Each path below is one point turned by a fixed rotation once a step. After each direction that follows a path, write how fast that rotation turns it, in degrees per step (0 if it stays still).
Each turn is a multiple of 5 degrees from 10 to 175, or 0.
Each row of a path follows its step; steps can be skipped.
Path 1:
step 1: [-1.44 -1.12 -1.20  0.85  0.86 -0.23  1.29 -1.45  0.16 -0.54  1.21  1.13
 -2.08  2.64  1.75  0.18  2.68  0.29 -2.28 -2.97 -2.09 -1.21  1.96  2.35
 -2.60 -0.80  0.17  0.93 -0.51 -2.25  1.25 -2.87  1.52 -1.99 -1.66 -2.93]
step 2: [-0.18  0.40  1.08  1.51 -0.49 -0.48 -2.47 -0.26 -0.16 -0.57 -1.15 -2.23
 -4.06  0.27  1.28 -1.62 -0.85  4.24  1.54 -0.30  1.11  0.36 -2.38  0.75
  0.64 -0.74 -3.81  1.52 -1.83  3.08  0.67 -1.44 -0.78 -0.64 -0.93  0.39]
step 4: [ 1.50 -1.02 -1.59  2.86  0.89  0.51 -0.21  1.35  3.57 -0.67 -0.45  1.85
  0.98  3.55  1.69 -0.20  2.92  2.76  1.25  0.58 -0.56  0.83  2.74  1.10
  0.62 -1.92 -1.09 -1.12 -0.25  0.58  1.44  1.70  2.35 -2.70 -0.08  1.35]
step 8: [ 2.54  3.17 -2.34 -1.10 -1.11 -0.67 -0.04 -0.44  0.97 -0.85 -1.81  2.22
 -1.12 -4.51  2.76 -1.22 -0.71  0.57  0.64 -2.16  0.93  1.03 -2.37 -2.99
  0.95  0.82 -1.84  0.23 -2.18  0.06  0.72 -1.24  0.76  0.48  0.61 -2.07]
step 9: [-0.74 -1.67  0.44  2.35 -2.22 -3.45  2.42  0.33  0.93  2.98 -1.11 -1.15
 -0.73  2.01  0.55  2.35  0.77 -1.52 -2.48 -2.59 -0.38  3.21 -0.28 -0.93
  1.45 -1.95  0.21 -0.27  0.90 -2.06 -0.93 -0.06 -0.38 -0.92 -1.65 -2.65]
step 11: [ 0.34 -0.39 -1.06 -2.53 -2.32  0.63  2.05  1.97 -2.43 -2.29  0.11  1.91
 -4.27  2.44  0.63  1.56 -1.44 -1.75  1.59 -1.34  0.13  2.49 -2.37 -1.48
  0.75  0.50  0.16 -1.98 -2.16  2.17 -0.85 -0.68  0.30 -0.44  0.51  0.35]
step 13: [-0.72  1.34  1.49  0.57 -1.78  2.49 -2.16  1.12  1.38 -2.28  0.16 -1.70
 -1.52  0.28 -0.38 -3.56  0.67 -3.42  1.76 -3.03  1.34 -0.92 -0.55  3.36
 -0.02 -0.02 -3.01 -0.72 -0.72  0.86  1.16  2.25  0.99 -1.41 -0.80 -0.69]
step 15: [ 0.51 -0.24  2.35  2.70 -2.55 -1.29  0.62  1.46  2.37  0.62 -0.50 -1.55
  2.51  2.40  0.62  2.00  0.61  1.71  1.09 -1.29  3.22 -1.15  0.81 -0.95
 -0.16  0.31  0.35 -1.53  0.51  0.25 -0.32  4.00  1.85  2.73  2.08 -0.91]
step 16: [ 0.81  0.63 -2.12 -0.53 -3.69  0.53  0.56 -0.90 -0.12 -0.60  0.36  1.97
  2.82 -2.31 -1.17 -3.61  1.39 -2.19 -0.40  0.59 -1.76 -0.81  0.08 -0.01
  2.78  0.52 -1.86 -4.18 -1.37  0.44  2.48  0.05  1.20  1.45 -0.85 -0.53]
Directions:
[-0.81 -0.09 -0.94  0.25 -0.14 -0.52 -0.07  0.83  1.03  0.33 -0.02  0.20
  0.80  0.33 -0.87 -0.62 -0.23 -1.04 -1.37  0.39  0.10 -0.79 -0.20  0.66
 -0.20  0.39 -0.69 -0.31  0.44  0.19  0.19  0.31 -0.90 -0.75  0.19  0.07]	115
[-0.49  0.67 -0.21 -0.85 -0.61 -0.81  0.41  0.39  0.25 -1.14  0.21  0.21
  0.90  1.01 -0.26  0.58 -0.54  0.76  0.45  0.72  0.63  0.04  0.23 -0.75
 -0.33  0.67 -0.18 -0.32 -0.63  0.21 -0.02 -0.57  0.31  0.65  0.64  1.00]	90
[-0.73  0.62  0.08  0.90 -0.51  1.15 -0.46  0.03  0.47  1.12  0.41  0.98
  0.21 -0.10 -0.41  1.32  0.84  0.01 -0.40 -0.62  0.18  0.37  0.15 -0.14
  0.42  0.13  0.73 -0.15 -0.94  0.32  0.14 -0.09 -0.45  0.33 -0.03  0.91]	70
[-0.22 -0.14  0.28  0.94 -0.86 -1.03  0.27  0.44 -0.51 -0.47  0.38  0.98
 -0.40 -1.00 -0.25 -0.21 -0.77  0.49  0.01  0.37  0.83  0.53  0.45 -0.17
 -0.66 -0.35  0.92  0.56  0.00  0.43 -0.37  0.88 -1.05 -0.03 -0.20 -0.65]	120
[-0.14  0.66 -0.46  0.59 -0.83 -0.17 -0.25 -0.05 -0.66  0.35  0.48 -0.22
 -1.04  0.70  0.02  0.48 -0.49  0.46  0.43  0.16 -0.78 -0.12 -0.72  0.31
 -0.49 -0.12  0.03 -0.49 -0.10 -0.67 -0.47 -1.40 -0.56 -1.52  0.51 -0.31]	40
[-0.31 -0.43 -0.36 -0.27  1.18 -0.60 -0.33 -0.89  0.58  0.22 -0.02  0.80
 -0.86  0.16  0.00  0.17  0.57  0.72 -0.50  0.10  1.14  0.16  0.83 -0.46
 -0.04 -0.49 -1.00  0.59 -0.25  0.69 -0.27 -0.98  0.15 -0.99 -0.20 -0.16]	10
Path 2:
step 3: [-2.43 -1.72  2.32  2.56 -0.15 -0.48  1.82  2.78  0.47  1.85  1.03 -0.30
  1.41 -0.73  3.22  0.04 -0.36  0.12 -0.72  2.28  2.80  0.67  0.89 -1.07
  3.40 -1.59  0.86  0.25  0.23 -2.12 -2.62 -0.07  3.07 -0.09 -0.24  2.00]
step 4: [-0.09  2.32  0.74 -1.25 -0.26  0.93 -1.40  0.11  4.07  2.47  1.80  0.50
 -1.76  0.26  1.13  1.32  1.11 -3.76 -1.23  0.80  1.57 -1.22 -0.62  1.81
 -1.09 -0.44 -2.40  1.04 -0.13 -3.23  1.21 -2.34  0.74  2.22 -1.89 -1.78]
step 5: [ 1.98 -2.06 -1.13  3.24 -3.62 -1.94  0.60  1.88  2.19 -0.24 -0.92  0.79
  0.19 -1.81  3.00  2.31 -0.28 -0.85 -3.46 -1.75  2.32  2.66 -0.08 -1.61
  0.99  0.93  0.75  0.42 -0.31  0.53 -0.39 -1.07  2.52  0.06  0.15  1.42]
step 7: [-2.10  0.37 -0.31  2.29 -0.33 -2.78  0.47  1.36  2.02  0.69  3.06  2.76
 -2.34 -0.95  4.54  0.99  1.18 -1.48 -1.64  1.35  1.34  0.26  1.33  1.13
 -1.44  0.74 -0.01  3.79  0.27  0.62  1.92 -1.93  1.41 -0.05  0.57  0.09]
step 8: [ 1.56  1.30  0.13  1.15 -3.12  1.50  0.56  3.02  1.73  0.88 -1.95 -0.54
  0.19 -1.84  1.55  0.88 -1.06 -1.09 -3.54  1.32  1.33  0.58 -0.06 -2.42
  1.61  0.28 -2.51 -0.06  0.72 -4.43 -1.62  1.49 -1.27  0.87 -0.43 -1.08]
step 11: [-0.94  1.34 -0.04  3.06 -0.56 -0.26 -0.97  0.55  1.89  1.68 -3.35 -0.63
 -0.53  1.34  5.50 -0.20  0.10 -0.94 -0.29  3.10  2.66 -0.13  0.41  1.55
 -0.62  0.32 -0.84 -0.84  0.62 -2.67 -1.71  0.08 -0.69 -2.83 -0.85 -0.63]
step 15: [-1.23 -2.12 -0.70  1.30  0.06 -0.51  0.26  0.40 -0.40 -1.88  0.15 -1.02
 -0.34  0.99  4.90  2.93  0.53 -2.48 -3.59  3.91 -0.98 -0.76  1.78 -2.85
  0.58  0.33  1.51  1.76 -0.61  0.08 -0.78  1.03  0.00  0.61 -1.30  0.45]
step 16: [-1.68  3.57  2.25  0.64  0.36 -0.30 -1.54  2.26 -0.28  2.95 -2.54 -0.27
 -2.49 -3.02  1.39  1.98 -2.21  0.41  0.48  2.27 -0.08 -0.01 -2.44 -0.61
  0.03 -1.29 -0.78 -0.20 -0.67 -3.72  1.00 -1.23  1.85  1.07  0.19 -0.63]
step 17: [ 0.84 -1.43 -0.35  0.90 -0.03 -3.57 -1.62 -1.58  2.31 -0.45  0.42 -2.31
 -0.82 -1.07  3.16  2.69  0.91 -3.27 -0.99  0.45  1.87  1.57  0.01 -1.89
 -3.44  1.64 -1.77  0.10  0.32  1.17  0.87  1.18 -0.94  2.69 -0.34  0.64]
Directions:
[ 0.03  0.41  0.50 -0.47 -0.74  0.45 -0.47 -0.56  0.31  0.81 -0.83 -0.26
  1.06 -1.11 -0.68  1.28  0.70 -0.44 -0.83 -0.51 -0.25  0.35 -0.97  0.18
  0.12 -0.51 -0.46  0.65  0.06 -0.29  0.78  0.31  0.03  0.22  0.23  0.12]	90
[ 0.52 -0.15 -1.28 -0.01 -1.41  0.46  0.00 -0.26  0.31 -0.01 -0.49  0.40
  0.34  0.53  0.11  0.75 -0.95  0.38 -0.21  0.30 -1.30 -0.03  0.25 -0.54
  0.11 -0.31  0.17 -0.37 -0.34  0.24 -0.20  0.07  0.46 -0.77 -1.50 -0.20]	110
[ 1.03  0.72  0.26 -0.37 -0.65  0.65  0.36  0.38 -0.36  1.00  0.55 -0.05
 -1.18  0.13 -1.07 -0.24 -0.26  0.06 -0.32 -0.01 -0.05 -1.43 -0.18 -0.75
 -0.01 -0.09 -0.01 -0.75 -0.33 -0.42  0.18  0.28 -0.20  0.93  0.42 -0.81]	175
[ 1.59  0.53 -0.51  0.47  0.18 -0.42 -0.21 -0.74 -0.32 -0.11  1.02 -0.24
 -0.03 -0.82  0.61 -0.16  0.20 -0.21  0.15 -0.22 -0.07  0.18  0.55 -0.46
  0.68 -0.72 -0.17  1.46 -0.86  1.13 -0.21  0.17 -0.15  0.33  0.08 -0.16]	145
[-0.26  0.43 -1.04 -0.36  0.29 -0.92 -0.18  1.04  0.12  0.52 -0.45  0.43
 -1.16  0.26 -0.32  0.31 -0.38  0.09 -0.23 -0.29 -0.43  0.95  0.56  1.41
  0.22 -0.20 -1.33  0.11 -0.66  0.08  0.58 -0.04  0.12  0.31  0.34 -0.42]	120
[ 0.46 -0.09  0.05  0.35  0.52  0.97 -0.63 -1.00  0.52 -1.06 -0.38 -0.42
 -1.14  0.27 -0.37 -0.08  0.67 -0.48 -0.79  0.95  0.05 -0.14 -0.06  1.11
  0.04 -0.38  0.45 -0.02 -0.79 -0.54  0.25 -0.43 -0.52 -0.79 -0.18 -0.64]	160
[-0.10  0.09  0.88 -0.90 -0.83 -0.52 -0.11 -0.32  0.36 -0.67  0.24 -0.19
 -0.33 -0.50 -0.11 -0.23  0.50  0.33 -0.21  0.23  0.10  0.36  0.58  0.41
  0.23 -0.86  0.08 -1.12 -0.34  0.33 -0.47 -0.91  0.80  1.42 -0.83  0.98]	20
Path 3:
step 0: [ 0.75  0.94 -2.05 -2.64 -0.74 -2.29 -0.09  0.56 -2.44  1.50  1.25  0.36
 -0.31 -1.38 -0.76  0.56  2.35 -1.44  4.72 -1.20  2.31  2.61 -1.51  0.91
 -0.75 -0.58 -1.32  1.18  0.71  0.74 -0.89  0.23  2.57 -1.02  0.73 -0.83]
step 1: [ 1.68  2.63 -1.03  0.44 -3.01  3.24 -1.60 -0.46 -1.12 -0.69 -0.55 -0.27
 -1.59  0.39  1.34 -0.36 -0.57  0.25  1.62 -3.90 -1.99 -2.46 -1.33  1.77
 -1.55  0.02 -0.38 -0.77 -1.35  2.03  1.16  1.34 -0.13  1.91  1.41 -0.80]
step 3: [ 0.44  0.65 -0.54 -2.86  0.10  1.04  2.09 -1.13 -1.99 -1.51  0.05 -3.15
 -1.18 -2.61 -0.57  1.03  0.91  0.39  0.93 -1.59  0.36 -0.15 -0.25  0.42
 -0.13  1.56 -1.17  3.80  0.99 -2.29  0.55  0.47  3.21  1.73  1.56 -1.76]
step 4: [-1.04 -0.04 -0.19  3.65 -1.74  2.70 -1.15 -2.52  0.71 -0.55 -0.95 -1.34
 -1.84  1.62 -0.23  1.13  0.34 -1.51 -2.81 -0.36 -0.53 -2.86 -1.42  1.03
 -1.77 -1.63 -2.06  2.56 -0.96 -0.52  0.61 -0.15 -1.72  0.00  0.95 -1.47]
step 7: [-2.75  2.36 -2.39  3.11 -2.65  0.22 -1.82 -0.72 -0.97 -0.42 -1.70  3.05
  0.42  1.63 -0.80 -0.62  0.06 -0.85 -1.73 -2.10  1.64 -0.54 -0.15  1.58
 -0.85 -0.64 -0.69 -1.12 -2.42  1.95 -0.60  0.92  0.29 -2.41 -0.78 -1.30]
step 9: [ 2.14  0.13 -3.14  0.29 -1.86  0.84  1.20  0.70 -0.72  0.40  0.80  0.66
  0.87 -1.48  0.52 -1.96  0.82 -1.24  1.93 -2.22 -1.95  1.66 -2.08  0.43
 -2.53  2.61 -2.66  0.92 -2.86  0.29 -0.10  2.00  1.80  0.91 -0.17 -2.06]
step 11: [ 0.72 -0.70  0.83 -1.74  0.70  1.49  0.41  1.89 -2.13 -1.46  1.36 -0.76
 -1.78 -2.01  2.90  2.59 -2.30 -0.31  0.28  1.56 -1.28  0.66  1.70 -1.84
 -1.75 -1.60 -1.56  2.33 -0.39  0.81  0.51  0.16  2.48  2.25  0.60 -2.51]
step 12: [-1.42 -0.15 -3.08  0.71 -0.58  0.86  1.28 -0.32  1.60 -0.67  0.49 -4.36
 -1.05 -1.26 -2.33  0.13  0.73 -0.72 -0.29 -1.16 -0.49  0.59 -0.17  0.12
 -2.72  1.87 -2.28  1.68 -1.86 -2.72  1.27 -0.42 -2.12  0.32  1.05 -2.43]
step 18: [-0.30  0.90 -1.60 -1.45 -1.37 -0.29  1.50  2.66  0.96  0.41  1.16  0.19
  0.94 -1.22 -1.58 -0.89 -1.40  0.50  2.49 -0.32 -0.34 -1.38 -0.76  2.67
 -2.41 -0.81 -3.50 -1.33 -2.06 -0.81  1.41  2.25 -0.62 -1.32  3.16  0.39]
Directions:
[ 0.80  0.10  0.37  0.09 -0.62  0.24  0.79 -0.41  0.36 -0.23  0.00 -0.72
 -0.12  0.58 -0.48 -0.03  1.08  0.01  0.57 -1.29 -0.65  0.27  0.30 -0.09
  0.16  0.07 -0.97 -0.42 -0.87 -1.09 -0.02  0.41  0.25 -1.31  0.60  0.20]	125
[ 0.30 -0.19  0.10  1.23 -0.31  0.39 -0.03 -0.33  0.08 -0.47 -1.09  0.45
 -1.14  0.34  0.49  0.28 -0.21 -1.22 -0.08 -0.55  0.42 -0.95  0.10  0.49
  0.25 -0.66  1.31 -0.98 -0.33  0.11  0.08 -0.43  0.47  0.07  0.53 -0.07]	120
[ 0.04  0.62  0.04  0.08 -0.11 -0.66  1.29 -0.45  0.71 -0.70 -0.33 -0.30
 -0.25 -0.86 -0.01 -0.31 -0.47 -0.63  0.56  0.78 -0.18  0.11 -0.88  0.50
  0.35  1.15 -0.10 -0.77 -0.02 -0.66 -0.69 -0.27 -0.02  0.25 -1.36 -0.35]	110
[ 0.44 -0.56 -0.01 -0.45  0.45 -0.11 -0.36  0.43  0.09 -0.19  0.22 -1.46
 -0.78  0.00  0.26  0.48 -0.63  0.20  1.42 -0.82 -0.10 -0.24  0.06  0.11
 -1.54 -0.27  0.36 -0.11 -0.32  0.26 -0.53  0.85 -0.17  0.93 -0.51  0.10]	40
[ 0.42 -1.21 -0.39 -0.12 -0.63  0.37 -0.84  0.02 -0.71 -0.53 -0.34 -0.79
 -0.03 -0.16  0.39 -0.78 -0.28 -0.83 -0.66 -0.07 -0.73  0.22  0.02  0.72
  0.15  1.13 -0.22  0.43 -0.64  0.75  0.43 -0.48 -0.93 -0.62 -0.49  0.65]	135
[ 0.69  0.02 -0.50  1.02  1.31 -1.01 -0.50  0.07 -0.39 -0.46 -0.15 -0.51
  0.20 -0.22  1.11  0.23 -0.44  0.22 -0.07  0.16 -0.42  0.54 -0.85  0.43
  0.66 -1.13 -0.46  0.19  0.22 -0.76  0.58  0.47 -0.37 -0.59  0.30 -0.58]	60
Path 4:
step 3: [ 1.38 -3.04  0.16 -3.37  1.59  1.76  0.49 -2.46 -2.05 -0.22  1.05 -0.58
 -1.38  3.53 -0.76  1.77 -0.54  0.26  1.64 -1.86 -3.27  1.24  1.91  1.10
 -0.06  1.07  2.92 -1.86 -1.27 -0.33 -2.07 -1.07 -4.27 -0.21 -0.05 -0.39]
step 4: [-3.64  0.28 -2.01 -0.91 -0.40  0.93 -0.17 -0.98 -0.91 -1.52 -0.57 -0.28
  1.24 -2.04  1.25  0.19 -3.57  2.14 -2.26 -0.92 -1.94 -3.72  2.09 -0.06
 -0.93 -0.65  2.27 -1.00 -0.65 -0.02 -3.61 -3.80 -0.15 -1.58  1.97 -1.34]
step 5: [-2.24 -0.06 -1.24  2.43  0.59 -0.09  1.33  0.24  2.49  0.96 -4.26  1.60
  2.42 -1.33  1.39  2.51 -2.16 -1.08 -0.65 -0.48  0.97  2.87  1.54  0.03
  2.57  2.18 -0.08 -1.73  0.98 -0.04  1.44 -2.86 -2.43 -3.26 -0.31 -0.45]
step 7: [ 0.68  0.42 -0.75  2.34  3.55 -1.09  0.03 -0.05 -1.38  1.60  0.58  1.59
 -1.49  1.66 -1.32  0.96  1.57  2.55  3.01 -0.75  1.44  2.12 -3.90 -3.61
  0.53 -0.02 -2.48 -2.71  1.96  1.16 -2.13  2.47  0.15  0.06  1.16 -1.52]
step 8: [ 0.89 -0.07  3.21  0.86  1.96 -2.38 -1.71  0.26 -0.44 -1.45  0.35  1.90
  0.87  1.00  1.22 -0.07  0.12  1.49  1.25 -3.31 -2.72 -0.86 -4.69  1.39
 -1.14 -3.79 -1.73  2.85 -1.49 -1.39 -1.91 -1.01 -0.85  1.75  0.09  0.07]
step 13: [ 3.32 -1.42  3.28 -1.53  1.68  1.28  2.20 -2.67  1.05 -2.63 -1.44 -1.30
 -0.92 -1.18 -1.78 -3.87 -0.36  1.94 -0.60  0.80 -0.27  0.36 -0.67  0.91
 -0.42 -1.74 -1.96  0.10  1.06  0.33  1.64  2.79  1.86 -3.36 -0.59  2.08]
step 16: [-1.46  1.10 -3.49 -1.17 -3.96  2.41 -0.13 -0.31  1.36  4.12 -0.37  0.67
  0.53 -2.43  1.36  1.33  0.57  1.33  2.52 -1.79  0.31 -2.40 -0.42  2.05
 -1.64  2.26  1.96  1.20 -1.53  1.23  2.20  1.57 -0.67  1.25 -1.79 -0.79]
step 17: [-1.75 -1.03 -0.49  0.01 -0.17 -1.92 -1.69 -2.86 -1.01 -3.10 -0.44 -2.63
  0.15 -1.17  0.58  2.32 -1.19 -0.75  0.56 -0.67  0.05 -0.23 -0.89  0.85
  3.00  4.28  2.71 -0.97  1.23  1.76  2.28  2.39  2.06  1.20 -3.52 -0.08]
step 18: [ 0.08  1.62  1.31  1.96 -0.74  0.55  2.40 -2.76  0.73 -0.88  0.10 -3.83
 -0.77 -1.92 -2.87  2.15 -1.22  0.91 -1.42 -2.51  2.64 -1.66  0.04 -3.97
  1.50  0.79 -1.36  1.43  0.22 -2.04  0.64 -0.87  1.66  3.50  0.80  0.12]
Directions:
[-0.39 -1.16  0.10  0.64  0.11  0.31  0.49  0.99 -0.51 -0.01  0.55  0.47
 -1.23  0.08 -0.31  0.67 -0.22  0.21  0.36 -0.90  0.75 -0.27 -0.07  1.34
 -0.81 -0.18  0.51 -0.05 -0.11  0.59 -0.08 -0.15  0.58 -0.12  0.99 -0.51]	90
[ 0.89  0.56 -0.17  0.07  0.19 -0.93  0.61 -0.20 -0.09  0.89 -0.19  0.59
 -0.08 -0.26  0.88  0.18 -0.66  1.20  0.34  0.19 -0.05 -0.68  0.66  0.76
  0.62 -0.58 -0.32 -1.66 -0.14 -0.03  0.61 -0.06  0.13 -0.68 -0.13 -0.02]	40
[-0.32  0.65 -0.46 -0.11  0.32 -0.04 -0.45 -0.16  0.54  0.52  0.07  1.05
 -0.06  1.39 -0.95 -0.74  0.13  0.60  0.51  0.17 -0.64 -0.03 -0.21  1.17
 -0.55 -0.57  0.45  0.15  0.68 -0.05 -0.10 -0.10  0.12  1.32 -0.76  0.44]	55
[ 0.26 -0.99  0.66  0.05  0.62 -1.14 -0.44  0.04  0.62 -1.04 -0.16  0.93
  0.22  0.62  0.54  1.19  0.10 -0.53  0.52  0.98 -0.09 -0.67  0.45  0.29
 -0.22  0.73  0.30  0.25 -0.92 -0.41 -0.15  0.39 -0.42  0.28 -0.37  0.24]	160
[ 0.66  1.00 -1.12 -0.68 -0.96  0.64 -0.94  0.45 -0.33 -0.51 -0.44  0.07
 -0.38  0.32  0.44  0.94  0.02  0.09 -0.40 -0.53 -0.65  0.54 -0.23  0.60
 -0.29 -0.07  0.65 -0.20 -1.19 -0.49 -0.63  0.15 -0.01 -0.56  0.21  0.66]	60
[ 0.16  0.69 -1.04  0.75  0.38 -0.12  0.90 -0.82  0.41  0.41  0.92  0.76
 -0.69  0.05  1.19  0.27  0.95 -0.11 -0.42  0.15  0.22  0.55 -0.22 -0.32
 -0.66  1.33  0.20  0.19  0.55  0.46 -0.19 -0.31 -0.47 -0.13  0.23  0.38]	155
[-0.09 -0.45  0.06  0.49 -0.16 -0.17 -0.77 -1.08 -0.44 -0.72 -0.05 -1.10
 -0.04 -0.33  0.33  0.14  0.44  0.96  1.29 -0.30 -1.43 -0.44 -0.51 -0.11
 -0.90 -0.09  0.19 -0.30  0.48  0.73  0.52  0.11 -0.66 -0.07  0.48  0.22]	80
